128 stands for zero in the data rows.
Each row below has a hidden score, from 0 to 30, with 15 about the middle. What is it? The score is a weighted sum of the row's numbers plus the product of two more (or one squared), each taken from its middle value.
[ 88  95  94  68 189 131 108  84 169 170 150 143  85 155 146 161 146 121
 147 158 151 155 137 108] ~ 13
[147  88  97  68 166 155  75  92 169 118 136 152  83 195 188 138 132 131
 170 168 156 147 164 108] ~ 14
[174 132 109 147 107 109 138 141 107  67 126 135 105 122 150  77  93 124
 129 125 161 151 108 174] ~ 21
[144 151 195 167  74 149 135 160 108 106  85 128 193 108 109 127 124 147
 123 100  86  81 138 104] ~ 12
[173 133 107 147 108 113 129 142 107  71 135 132 101 123 149  71  98 128
 127 125 160 142 114 176] ~ 21
[116 101 167 119 130 117 182 145 148 113 142  86  71  79 122  92 143 140
  88 135 104 142  92 132] ~ 16
[147 138 144 152  75 154 126 142 138  96 114  89 154 104 113 116 165 121
 116 150  54 105 153  74] ~ 18
[ 84 156 127 165 116 111 153 140  85 152 106 130 182  96  75 156  92 132
  98  82 128  99  96 133] ~ 12
[ 91  95  93  70 187 130 103  87 171 169 148 146  84 151 145 165 149 119
 148 157 155 153 143 107] ~ 16
[147 135 144 153  76 156 124 141 137  94 116  90 156 105 114 114 166 120
 116 151  54 104 156  73] ~ 17
[115 157 121 163 121 104 178 148  84 154 126 129 160 107  96 141 112 127
 115  95 144 136  97 175] ~ 11
[ 88  93  94  69 186 126 109  86 173 169 143 147  84 154 144 172 148 117
 148 156 157 157 137 107] ~ 16
[153 125  93 100 151 137  68  92 157 130 129 181 128 170 170 138 140 108
 189 160 166 149 172 121] ~ 19
[113 101 168 121 132 121 175 146 147 116 153  84  69  79 120  89 147 142
  88 134 101 134 100 134] ~ 12
[143 117 199 138  90 167 136 163 121  93  88 101 147 128 126 134 116 172
 104 109  78  82 139  88] ~ 7
[144 116 135 136 104 149 123 150  98  84  91 113 134 152 130 147  74 164
 104  96 125  98 125 115] ~ 11
[172 135 118 119 150  79  82 122 133 114 128 153 110 175 165  87 113  95
 145 138 181 162 109 169] ~ 25
[175 137 112 122 150  81  76 121 135 119 136 153 107 173 167  84 115  98
 144 139 182 158 113 170] ~ 19
[151 125  94  99 149 137  71  92 155 130 133 184 127 170 169 137 140 110
 188 161 167 148 170 122] ~ 17
[ 92 156 128 167 114 111 148 140  89 155 107 133 179  92  73 158  95 131
 100  79 128 101 101 133] ~ 12
[ 85 158 133 166 115 114 153 143  88 153 108 130 179  94  70 161 100 132
 100  78 126  97 103 132] ~ 13
[ 86  95  97  70 190 131 103  87 172 172 152 142  81 152 142 166 151 119
 147 155 154 153 144 109] ~ 17
[147 124 160  98 137 155  83 106 179 140 133 167 139 147 165 126 184 111
 190 170 117 128 186  95] ~ 18
[ 90 157 131 166 113 111 148 138  88 153 106 132 180  92  72 159  97 132
  99  79 128 100 102 135] ~ 13
[114 158 120 165 123 108 172 147  83 159 136 124 157 108  96 135 114 128
 116  94 140 130 104 178] ~ 12
[148 137 144 153  74 152 130 141 136  94 106  94 157 103 118 119 163 120
 116 152  58 107 146  72] ~ 20
[175 141 132 149  82 151 149 145 135 100 144  87 132 118 141  90 178 116
 130 167  68 136 153 118] ~ 17
[ 88  95  97  71 189 130 104  89 171 170 153 142  81 154 142 166 152 120
 148 156 152 152 145 108] ~ 16
[ 91 155 128 168 112 110 148 140  87 153 105 134 179  91  72 160  98 132
 100  79 129  99 101 132] ~ 12
[147 126 156 100 137 155  84 105 178 140 135 166 140 149 164 123 184 112
 190 171 116 127 186  94] ~ 18
[172 134 107 149 108 113 129 140 107  69 135 132 100 123 148  70  97 126
 129 124 159 144 113 176] ~ 21
[142 118 135 136 105 151 117 150  99  87  98 107 132 153 127 142  77 167
 104  95 122  90 130 117] ~ 17
[180 139 129 150  81 148 144 146 135  98 141  88 130 114 140  90 178 117
 131 169  69 137 151 115] ~ 14
[151  89  96  70 163 153  70  93 170 117 135 154  81 190 185 141 133 131
 171 168 157 149 170 108] ~ 17
[145 138 144 153  76 155 127 142 138  95 115  91 155 105 113 115 166 123
 115 151  55 104 155  73] ~ 18
[146 125 155  99 138 155  88 104 178 138 134 167 141 147 169 121 181 114
 191 171 116 128 179  95] ~ 15
[172 137 115 120 151  79  81 118 131 119 137 153 107 175 168  79 111  98
 141 138 179 159 108 172] ~ 18
[174 132 108 147 107 110 134 140 107  68 127 135 104 123 150  76  94 124
 128 125 162 149 106 174] ~ 20
[ 93  95  92  70 187 130 100  84 173 171 151 145  83 151 143 164 150 121
 147 158 153 156 141 109] ~ 14
[112 156 118 163 123 105 176 145  83 154 138 127 159 109  99 133 107 129
 115  95 141 132  95 177] ~ 10
[114 136 162 148 118 105 178 139 133 128 151 114 117  62 108  78 147 119
 106 128 109 135  93 149] ~ 15
[173 134 107 149 110 114 129 139 107  70 137 131 103 124 148  69  97 126
 128 125 160 145 113 175] ~ 20
[172 135 107 148 108 113 130 141 106  72 135 131 104 124 147  72  95 126
 130 124 161 145 113 175] ~ 20
[ 86 156 133 166 113 107 156 142  87 149 101 133 182  92  72 162  97 129
 102  78 129 103  97 131] ~ 14
[ 87  92  97  68 187 127 110  86 172 165 143 146  85 153 144 168 148 118
 148 157 154 158 140 107] ~ 16
[171 134 114 120 151  79  79 119 132 119 136 152 108 179 168  78 112  99
 144 138 180 160 106 170] ~ 15
[114  99 164 119 134 121 180 142 146 115 153  85  72  80 125  82 141 144
  86 136 101 137  93 132] ~ 11
[113 158 120 163 123 108 171 147  85 159 139 125 155 109  96 137 113 126
 117  94 141 131 101 178] ~ 12
[117 157 118 164 124 105 174 147  82 156 139 132 161 107 100 136 111 127
 116  92 143 134 100 176] ~ 7
[147 123 155  98 138 156  87 102 177 138 135 170 140 149 168 119 181 115
 188 172 116 129 178  95] ~ 13
[ 83 122 135 136 128 129 150 140 102 140 113 102 133 115  87 166  91 154
  81  86 118  98 103 117] ~ 12
[ 88  93  97  69 185 127 109  87 172 167 143 145  85 154 145 170 148 118
 146 157 155 157 138 105] ~ 15
[ 84 121 132 137 129 130 151 144 100 142 112 100 134 114  87 165  93 154
  81  86 119 100 103 117] ~ 13
[174 137 132 148  84 151 150 142 133  97 145  90 135 118 144  86 176 117
 131 169  67 138 146 117] ~ 17
[151 137 141 153  72 154 124 140 137  95 115  94 156 101 116 115 164 122
 113 153  55 106 149  73] ~ 16
[152 125 154 100 135 155  81 104 179 140 131 170 139 145 165 123 182 113
 190 172 118 129 184  94] ~ 16
[116 111  79  91 178  94 116 107 154 176 165  80  79 176 131 144 168  94
 105 163 125 173 112 124] ~ 3
[144 152 195 166  78 154 132 161 108 112  95 125 191 108 110 121 127 147
 123  99  83  74 145 105] ~ 14
[143 117 196 137  92 171 128 160 121  98  97  96 145 129 124 127 119 171
 104 108  75  76 143  89] ~ 13
[117 108  81  91 175  93 121 108 154 175 155  84  83 174 133 149 165  96
 105 166 128 180 109 123] ~ 10
[151  93  96  70 165 154  70  94 170 118 133 153  83 192 185 139 134 133
 169 168 158 150 169 108] ~ 15
[113 103 168 119 131 123 175 145 147 115 151  83  69  79 121  88 147 143
  87 133 100 135  99 133] ~ 13
[ 85 123 135 137 129 129 149 142 101 141 113 101 133 115  87 164  92 155
  83  85 119  97 103 117] ~ 12
[ 85 154 128 166 116 113 154 140  85 151 108 131 183  97  74 155  94 132
 100  79 127 100  98 133] ~ 12
[150 137 140 153  73 154 122 141 137  96 115  95 154 101 116 115 163 123
 116 153  56 108 151  73] ~ 16
[178 135 105 148 110 108 133 141 106  67 138 136 104 123 153  69  94 129
 129 123 162 148 109 175] ~ 15
[ 83 118 129 137 131 126 153 138 100 137 112 102 136 115  90 161  87 158
  81  87 119 101  94 117] ~ 8
[112 158 123 164 118 104 178 147  84 153 128 127 161 107  97 141 112 125
 115  96 145 136  97 175] ~ 11
[ 88 121 131 138 130 128 152 141 100 139 115 107 136 113  90 167  87 156
  80  84 122 101  99 115] ~ 7
[ 86  92  94  68 190 130 107  85 171 170 152 146  83 156 147 162 144 120
 148 157 153 152 138 109] ~ 15
[153 124 146 126  92 186 133 121 153  91 132 151 135  92 153 112 162 141
 174 160  97 120 184 100] ~ 26
[145 136 142 152  77 154 128 137 136  92 116  94 158 105 117 110 161 120
 116 153  54 106 147  72] ~ 19
[145 125 159 101 136 155  81 104 179 143 135 165 138 148 166 123 187 112
 190 170 116 127 186  94] ~ 20
[178 136 105 148 107 112 128 140 108  69 135 134 100 122 151  69  95 126
 128 128 160 147 111 176] ~ 19
[ 90 158 129 167 113 113 148 139  87 153 108 132 180  92  72 158  96 132
  99  81 130  99 102 132] ~ 12
[142 115 197 137  89 166 135 160 123  92  89  97 148 128 125 133 117 170
 105 109  76  83 137  88] ~ 9
[147 125 160  99 138 156  82 105 179 140 132 167 139 148 165 123 185 113
 190 170 116 127 185  94] ~ 17
[146  92 100  69 166 153  73  96 169 119 137 151  81 193 183 142 138 130
 171 166 157 145 169 108] ~ 19
[ 85 124 135 137 129 128 151 143 101 140 112 103 131 114  86 165  92 155
  81  84 119  97 101 117] ~ 11
[112 159 119 163 124 106 171 145  86 158 138 125 155 107  95 139 113 125
 117  94 141 129 103 177] ~ 12
[172 133 107 147 108 113 130 142 106  71 137 132 101 125 150  71  95 125
 129 124 159 145 114 177] ~ 22
[148 121 156  98 139 154  86 103 177 141 134 168 141 149 168 121 179 111
 189 170 117 131 178  96] ~ 14
[114 162 130 136 165  75 121 129 111 208 138 144 163 158 111 148 134  98
 131 105 161 140 103 172] ~ 7
[142 115 194 136  94 168 135 158 120  92  97  98 147 128 130 124 113 172
 103 110  76  76 136  90] ~ 7
[148 137 144 152  74 151 131 141 138  92 106  94 158 104 116 121 164 120
 117 151  56 111 149  70] ~ 21
[ 90 121 130 138 129 127 148 143 101 140 109 102 134 112  90 164  89 155
  80  89 120 103  99 119] ~ 10
[116 136 105 148 128  85 170 131 110 119 141 126 105  85 108 100 109 113
 104 116 159 154  82 173] ~ 20
[142 118 198 137  91 171 130 159 123  96  98  97 144 128 125 129 118 172
 106 108  75  74 144  87] ~ 13
[ 88 121 130 137 128 127 149 142 103 139 110 104 135 111  88 165  88 156
  79  89 120 102 101 116] ~ 10
[145 126 156  98 137 156  85 103 178 141 133 170 137 146 166 125 187 111
 190 169 117 127 185  94] ~ 18
[120 139 163 151 116 103 174 144 135 132 147 113 114  57 106  81 150 117
 106 128 109 134  99 150] ~ 17
[ 85 157 131 166 116 112 149 141  88 154 107 130 179  95  71 161 101 133
 101  78 128  96 104 133] ~ 13
[152  90  96  69 164 155  69  93 170 118 137 155  83 191 186 141 136 132
 169 168 157 149 168 107] ~ 16
[171 136 115 120 149  79  85 119 133 114 128 154 109 173 164  86 115  97
 142 138 182 162 108 167] ~ 22
[172 131 107 148 105 110 136 141 108  69 128 134 102 124 149  77  93 124
 127 126 162 149 108 174] ~ 21
[152 124 144 127  92 185 135 124 153  91 130 149 134  94 151 112 163 141
 174 162  98 120 182 101] ~ 26
[153 126 158 100 136 152  82 106 180 140 132 168 139 144 167 123 183 111
 190 171 117 129 183  95] ~ 17
[153 124 145 127  92 185 134 123 152  92 131 151 135  92 152 111 161 142
 174 160  98 119 184 100] ~ 27
[145 126 158  99 137 156  84 107 178 141 134 166 139 147 165 124 185 110
 191 169 117 127 185  95] ~ 20
[171 136 117 121 151  82  80 121 133 120 137 150 104 174 163  83 117  98
 144 136 179 154 114 171] ~ 18
[ 84 120 131 135 128 124 156 142 100 135 104 103 136 113  88 169  90 155
  81  88 121 106  99 115] ~ 10
[ 87  95  96  69 186 126 107  85 171 167 145 146  86 152 143 170 151 118
 149 156 157 160 138 105] ~ 13
[150 131 177 152  86 135 119 147 135  74 104 127 137  83 123  82 120 135
 113 122 100  98 127 104] ~ 21
[175 140 133 150  82 151 145 145 134  99 144  85 132 117 141  90 181 117
 133 167  68 135 152 117] ~ 16
[ 84 121 130 137 131 128 153 139  99 139 111 102 136 114  92 162  87 156
  79  89 118 102  92 119] ~ 9
[146 137 144 151  74 154 132 142 137  92 107  93 158 103 116 118 161 120
 115 152  58 108 149  71] ~ 20
[146 125 159  97 137 156  81 106 179 141 135 165 138 149 164 124 186 111
 190 169 116 127 186  94] ~ 19
[ 86 121 130 136 131 126 155 139  99 137 111 104 136 116  90 161  86 158
  81  88 119 100  95 118] ~ 7
[113 161 129 135 166  76 120 129 110 206 139 143 161 160 111 149 134  98
 131 104 161 141 103 172] ~ 7
[152 122 144 127  93 186 135 123 153  90 129 151 135  93 153 112 163 139
 173 160  97 119 183 100] ~ 27
[147 125 159  99 137 155  82 106 178 141 135 166 141 148 165 124 184 112
 190 169 116 128 185  95] ~ 18
[172 136 117 120 151  82  78 120 134 120 139 149 106 175 162  82 117  98
 143 135 179 155 116 168] ~ 16
[174 138 129 149  83 147 150 144 133  97 142  86 133 118 144  88 174 119
 131 169  68 137 146 117] ~ 17
[178 137 115 122 150  80  77 122 133 118 135 152 106 174 166  82 113  99
 143 136 180 158 113 170] ~ 19
[178 136 114 122 150  80  77 118 134 119 138 152 107 175 165  81 115  97
 143 138 182 156 112 172] ~ 17
[144 139 144 152  75 157 127 142 136  93 116  90 154 104 114 116 166 120
 117 151  54 106 156  72] ~ 19
[115 102 167 120 131 122 175 145 147 117 153  82  69  79 120  89 148 144
  88 133 101 135  98 135] ~ 11
[115 134 161 149 119 105 181 143 131 130 150 115 117  62 108  78 150 120
 106 128 109 134  94 148] ~ 14
[144  90  97  68 167 154  74  94 168 117 137 152  83 195 187 138 131 134
 168 167 155 147 165 107] ~ 15
[114 160 121 163 122 107 173 145  84 158 135 125 157 108  97 137 114 125
 116  94 139 129 101 176] ~ 12
[172 132 103 147 110 113 134 139 106  68 136 133 104 125 152  68  91 127
 127 127 159 146 105 175] ~ 17
[ 83 159 130 166 115 114 150 141  86 153 108 130 179  95  71 159  99 133
  99  80 128  97 104 133] ~ 14
[ 84 121 133 138 129 130 150 142 102 139 112 100 133 113  87 168  93 155
  82  85 118  99 102 118] ~ 12
[152 135 140 153  74 154 122 140 138  93 115  95 154 103 115 114 164 122
 115 153  57 108 154  74] ~ 15
[175 139 132 149  83 150 146 147 135  99 145  87 131 118 141  90 181 116
 133 167  65 137 152 116] ~ 15
[ 88 122 132 137 127 128 149 142 102 140 110 103 134 111  88 165  90 157
  80  87 120 101 101 116] ~ 10
[173 133 108 148 108 112 130 139 107  69 137 132 102 126 149  71  95 125
 130 125 159 143 116 175] ~ 21
[144 116 196 137  93 171 131 161 123  97  99  96 145 130 126 129 117 172
 106 108  74  77 142  91] ~ 12
[147  89  96  69 168 156  73  92 168 117 138 154  83 193 187 138 130 133
 168 168 156 149 164 108] ~ 14
[171 136 116 120 152  82  78 121 134 119 138 150 107 176 163  82 118  96
 146 134 179 156 117 168] ~ 17
[171 137 116 121 151  83  80 120 134 120 136 148 106 175 164  81 118  96
 144 136 180 155 115 170] ~ 17
[114 108  80  91 175  92 121 108 155 173 155  81  82 174 135 149 165  94
 106 164 127 178 106 123] ~ 11
[ 84 159 131 167 114 114 151 141  87 155 109 130 180  94  71 159 101 131
  99  79 127  97 104 134] ~ 14
[ 87  93  93  68 189 129 109  82 171 168 150 146  86 155 147 163 145 120
 146 158 153 153 137 108] ~ 14
[146 137 143 153  75 157 125 141 137  95 115  90 153 103 114 114 164 122
 117 149  55 103 154  74] ~ 19
[144 154 195 166  79 153 131 160 109 111  94 124 190 108 109 125 125 146
 123 101  82  74 145 106] ~ 15
[148 125 156  99 137 155  88 102 176 139 132 169 141 149 169 119 179 113
 190 172 116 130 179  96] ~ 13
[115 156 118 162 120 101 177 146  84 152 128 128 160 106  97 140 111 124
 115  95 143 136  98 177] ~ 13
[112 159 127 135 167  74 125 124 110 206 137 145 163 162 115 143 126  98
 130 108 161 144  96 172] ~ 8
[146  90  99  69 162 151  77  93 168 114 129 154  82 192 184 145 132 130
 170 167 158 151 164 104] ~ 12
[149 121 148 127  91 182 142 126 153  89 121 152 137  95 152 116 165 139
 174 159  99 123 180  98] ~ 23
[174 133 105 147 109 111 133 139 103  68 135 134 104 125 153  67  90 127
 127 127 159 146 107 175] ~ 17
[113 158 118 163 123 107 175 142  83 156 137 127 159 108 100 130 107 126
 115  95 140 134  95 178] ~ 12
[117 157 120 164 125 103 174 147  84 158 139 131 158 107  99 135 112 126
 117  94 143 133  98 177] ~ 8
[ 85 121 133 138 127 125 156 141 102 137 103 105 136 113  89 170  88 157
  82  87 122 106  97 115] ~ 9
[144 152 196 167  74 152 137 159 110 105  84 128 192 107 110 128 125 146
 125 103  84  81 139 104] ~ 13
[112 159 121 163 122 108 173 149  85 159 136 125 156 108  96 136 115 125
 116  94 141 131 101 178] ~ 13
[115 138 165 148 119 106 175 146 134 130 149 109 114  60 106  82 153 118
 108 126 108 133  99 148] ~ 15
[114 159 118 164 121 106 173 148  85 158 139 124 157 107  96 135 115 127
 117  94 142 129 104 178] ~ 12
[171 156 133 136 139  96  93 134 109 150 116 154 165 194 154 129 117 109
 153 116 165 141 124 168] ~ 11
[178 134 103 149 107 112 128 140 107  70 133 135 103 121 149  70  93 126
 127 126 160 148 112 175] ~ 19
[151  90  96  69 165 153  69  93 172 119 134 153  82 190 185 142 133 133
 168 166 158 150 166 107] ~ 15
[113 159 121 163 121 105 176 146  84 153 126 129 159 106  97 139 112 125
 116  95 142 136  98 175] ~ 13
[113 159 120 163 123 106 173 145  84 159 136 123 157 107  95 136 112 127
 114  94 141 131 103 177] ~ 11
[ 85 121 131 136 131 127 154 139 101 139 112 103 136 116  90 161  86 158
  80  90 119 100  93 118] ~ 7
[176 136 114 122 150  81  75 122 135 118 136 154 107 172 165  82 114  98
 143 136 181 159 114 171] ~ 21
[119 159 118 165 120 105 170 145  85 156 136 127 157 105  98 134 112 127
 114  96 141 134 101 177] ~ 9
[ 84 121 131 136 130 128 152 139  99 137 110 103 135 115  90 162  87 157
  80  88 119 101  95 117] ~ 9
[ 84 123 134 136 130 130 149 144 101 143 112  99 133 116  86 165  92 156
  82  86 119  98 103 119] ~ 13
[ 87  94  95  69 186 128 108  90 172 167 144 146  85 153 144 169 150 118
 149 156 156 156 141 104] ~ 15
[150  90  96  70 165 154  69  92 169 117 137 152  81 191 185 139 135 131
 170 168 158 147 168 108] ~ 17
[146  89  99  69 162 151  76  93 170 114 130 152  84 191 185 146 135 129
 169 167 159 152 169 106] ~ 17
[149  90  98  70 163 153  68  94 170 116 137 152  81 189 185 142 133 132
 172 169 157 148 170 109] ~ 19
[147 123 157  99 135 152  89 104 179 136 124 170 143 146 167 130 182 110
 189 171 121 133 178  95] ~ 17
[ 84 120 130 137 129 126 153 139 100 137 113 103 135 115  90 160  86 156
  81  89 118 102  95 117] ~ 9
[ 83 123 132 136 129 129 151 141 103 140 110 103 134 115  85 164  93 157
  80  85 120 100 104 118] ~ 12
[115 112  80  92 177  96 115 109 153 177 163  81  78 176 134 146 166  95
 106 165 125 171 112 125] ~ 7
[176 140 132 149  82 153 147 144 135  99 145  87 132 117 140  93 180 117
 131 167  68 138 153 118] ~ 13
[151 137 140 154  73 153 123 141 138  95 114  94 153 101 117 115 164 122
 116 153  56 108 152  72] ~ 16
[178 133 103 148 107 111 129 138 108  70 133 135 102 121 148  70  94 123
 128 127 161 144 112 176] ~ 20
[ 89  92  97  67 187 126 108  88 173 168 143 144  84 153 144 171 148 117
 148 156 155 158 139 104] ~ 15
[120 137 104 148 133  84 164 133 109 120 152 128 105  83 111  93 109 114
 105 113 161 153  84 173] ~ 12
[142 119 134 138 105 154 119 149  99  88  98 108 132 155 128 141  76 168
 105  95 121  96 128 119] ~ 16
[ 85 157 132 167 115 115 153 140  88 154 109 129 180  95  70 162 100 131
 100  78 127  97 104 133] ~ 13
[114 113  80  93 177  94 116 109 155 177 165  80  82 176 131 142 169  93
 105 164 125 172 112 124] ~ 4
[150 119 150 125  91 183 140 123 151  88 124 149 137  94 151 114 162 137
 174 159  98 122 179  99] ~ 23
[112 158 122 162 124 107 173 146  85 159 137 126 156 108  95 136 114 126
 115  93 141 129 101 178] ~ 12
[170 138 115 121 151  82  76 122 134 118 137 150 107 177 164  83 118  98
 144 134 180 155 114 170] ~ 18
[ 84 121 135 137 129 130 150 142 102 140 112 101 133 115  87 166  92 155
  81  84 118  97 104 117] ~ 13
[112 157 122 161 120 103 177 147  84 154 128 129 160 107  97 140 111 125
 116  97 144 136  96 176] ~ 12
[ 84 119 134 136 127 124 157 143 102 136 104 104 136 114  88 169  88 153
  81  87 122 105  98 116] ~ 11
[171 135 107 148 108 115 129 140 108  69 136 133 102 125 148  69  95 126
 128 126 160 145 113 176] ~ 21
[145 138 145 152  77 156 125 141 137  96 116  92 153 105 114 114 164 124
 115 151  55 103 155  73] ~ 18
[176 137 115 123 150  80  74 119 133 118 136 153 106 173 167  82 116  98
 142 137 181 157 111 172] ~ 19
[148 124 158 100 135 151  88 106 179 137 124 170 141 147 168 130 181 111
 192 171 119 136 179  92] ~ 16
[119 159 117 165 120 106 170 148  85 157 136 129 158 103  97 136 112 127
 114  97 142 134 103 178] ~ 9
[143 114 197 136  89 167 137 163 122  92  88  98 148 127 128 134 118 171
 105 108  77  82 138  87] ~ 8
[145 125 157  97 138 155  89 104 177 139 134 167 140 149 170 119 179 111
 190 173 115 130 179  96] ~ 15
[ 90 121 130 137 128 128 148 141 102 140 109 104 134 112  88 163  90 154
  81  88 120 102  99 118] ~ 10
[151 124 156 100 136 155  81 103 179 141 132 168 140 146 167 123 182 110
 189 173 119 130 187  95] ~ 18
[114 157 122 162 123 106 172 146  84 157 135 124 156 108  96 137 114 125
 116  95 141 130 104 179] ~ 13
[ 85 157 132 166 116 115 152 140  88 156 109 129 179  96  70 157  98 131
 101  79 128  97 104 135] ~ 14
[118 159 118 162 119 106 171 146  85 156 137 126 157 105  98 136 111 128
 115  97 143 133 100 178] ~ 9
[ 94  94  94  69 187 129 104  85 172 169 151 146  82 150 146 166 151 119
 146 159 154 154 143 108] ~ 14
[141 117 198 136  92 170 132 161 122  94  98  96 145 130 125 128 117 172
 105 108  74  77 143  89] ~ 12
[147 124 148 127  94 186 137 124 154  95 132 149 135  94 149 113 165 141
 174 158  96 117 185 101] ~ 29
[ 88  95  97  68 188 132 104  87 172 168 152 142  81 152 141 165 151 119
 149 155 152 151 145 108] ~ 17
[ 86  94  93  68 189 132 107  82 170 168 151 147  84 154 146 163 145 120
 146 156 153 152 136 109] ~ 15
[118 158 118 164 120 106 170 146  85 156 136 128 156 106  98 134 111 126
 114  96 142 131 100 178] ~ 11
[152 121 146 127  93 186 135 125 152  91 129 151 135  93 152 113 161 140
 172 160  99 121 183 100] ~ 26
[146 123 153 100 139 153  87 102 177 140 133 171 141 150 169 120 180 111
 188 172 117 131 177  95] ~ 13
[ 89 122 133 138 130 124 154 142 100 136 115 108 136 113  90 166  89 156
  80  85 122 100 100 115] ~ 7
[ 87  95  98  68 190 132 105  86 171 170 152 143  83 152 143 167 150 120
 149 155 152 151 146 109] ~ 17
[145  89 100  69 164 151  78  94 169 115 128 153  84 191 184 146 136 130
 173 166 158 153 165 105] ~ 13
[172 133 115 120 150  79  81 122 134 115 128 150 109 175 164  87 114  96
 142 138 183 159 109 167] ~ 21
[114 160 122 164 122 107 174 146  85 158 137 123 156 107  96 137 113 126
 115  93 140 129 103 178] ~ 12
[ 88  96  98  68 188 131 102  87 172 169 154 143  80 154 143 169 152 120
 148 155 153 151 146 108] ~ 16
[116 109  80  92 175  91 117 110 153 173 156  82  83 174 133 147 165  94
 104 165 128 177 106 123] ~ 9
[149 126  95 100 148 137  71  92 155 130 134 183 126 170 170 136 140 108
 188 160 166 147 173 123] ~ 20
[180 140 132 149  82 147 144 145 136  97 142  88 132 115 141  89 178 118
 131 170  69 141 151 115] ~ 12
[152 138 142 153  73 156 124 140 138  94 114  96 156 103 117 114 164 123
 115 153  55 107 153  74] ~ 17
[120 159 117 164 121 107 171 145  87 158 137 127 156 103  99 135 111 126
 115  97 142 133 102 177] ~ 10
[145 114 193 136  93 171 134 159 121  93  96  96 146 129 128 126 113 170
 103 111  74  78 135  91] ~ 8
[114 157 120 165 121 102 177 145  86 154 128 126 161 105  97 138 109 124
 116  95 142 138  98 176] ~ 12
[146 124 159  99 136 151  89 105 178 136 125 170 142 146 167 128 183 111
 189 171 118 133 181  92] ~ 16
[ 91  93  95  68 187 131 104  86 171 169 151 146  82 152 145 164 150 119
 147 157 155 155 143 108] ~ 15
[114 158 121 163 123 108 172 148  84 159 137 127 156 108  96 138 113 127
 116  94 141 129 102 179] ~ 12
[152 123 146 128  93 185 134 120 153  91 130 152 136  94 152 111 162 140
 174 162 100 119 183 101] ~ 26
[ 87  96  95  70 189 132 103  87 171 169 151 142  81 153 142 167 151 120
 147 155 152 150 145 108] ~ 18
[148 122 150 127  92 183 141 124 153  87 124 151 137  96 152 116 164 139
 173 160  98 122 178  98] ~ 22
[172 136 116 120 151  82  80 124 133 119 137 150 106 176 163  82 117  97
 146 136 180 156 114 170] ~ 17
[146 136 144 153  75 156 126 143 136  95 116  89 155 103 114 116 166 121
 116 149  54 104 154  72] ~ 16
[173 132 105 147 109 113 134 136 104  68 134 135 104 124 152  66  89 126
 128 128 160 147 105 176] ~ 16
[145  90  99  69 165 154  70  94 169 117 138 150  82 192 184 140 138 129
 170 167 156 147 171 107] ~ 21
[ 84 121 135 137 127 126 155 142 103 136 104 104 136 114  87 170  89 155
  81  87 121 105  97 117] ~ 11
[ 86  93  95  68 190 130 109  83 170 167 152 145  84 155 147 160 144 119
 146 157 153 154 136 108] ~ 14
[149 154 192 167  76 153 128 160 108 108  91 128 190 107 111 122 124 148
 123 104  85  77 142 104] ~ 11
[147 124  95  97 153 138  74  91 153 131 133 184 128 176 171 133 137 111
 188 160 164 148 165 124] ~ 14
[ 85 154 132 166 112 108 156 143  87 149 100 131 182  94  72 164  95 129
  99  80 129 104 100 131] ~ 16
[120 112  77  92 175  92 112 109 155 175 163  82  81 171 134 142 165  95
 105 166 128 174 111 123] ~ 3
[ 89 122 130 137 128 127 148 141 102 139 109 102 135 111  88 166  90 158
  81  87 119 101  98 117] ~ 9
[114 113  82  91 177  96 114 109 155 177 163  80  82 176 131 142 166  95
 105 164 123 171 114 124] ~ 6
[ 84 158 134 167 116 115 151 142  87 156 109 131 179  94  69 163  99 132
 100  78 127  97 102 132] ~ 12
[173 133 108 148 107 108 137 139 107  67 126 134 104 124 150  75  94 122
 128 127 163 150 108 174] ~ 20
[ 87  92  94  67 191 130 108  84 170 167 151 146  86 155 148 160 145 120
 146 157 153 155 137 108] ~ 14
[174 133 116 121 148  78  85 122 132 114 127 152 109 174 167  86 115  96
 144 136 181 163 108 168] ~ 24
[ 92  93  93  69 187 128 103  84 172 170 153 145  82 151 145 164 148 119
 147 158 155 153 143 108] ~ 15
[149 122 151 126  92 184 141 125 152  89 124 149 136  95 149 116 163 139
 175 159  99 121 179  99] ~ 23
[145 131 178 153  87 137 121 148 134  76 106 124 135  86 122  80 124 136
 112 120  98  94 127 105] ~ 20
[169 134 108 149 106 110 134 138 107  66 127 134 105 124 149  75  95 124
 128 124 163 151 108 172] ~ 20
[ 88  93  99  69 188 132 105  86 171 171 153 143  84 153 143 164 150 122
 147 156 151 150 146 107] ~ 16
[143 153 194 167  76 154 131 161 108 109  94 124 190 109 108 124 127 148
 122 102  82  73 144 105] ~ 14
[145 117 136 136 104 150 123 151  98  84  89 112 134 152 130 146  75 166
 104  97 126  99 123 116] ~ 9
[115 139 103 149 131  89 161 133 110 122 149 123 102  87 107  94 112 114
 105 114 156 150  86 176] ~ 17
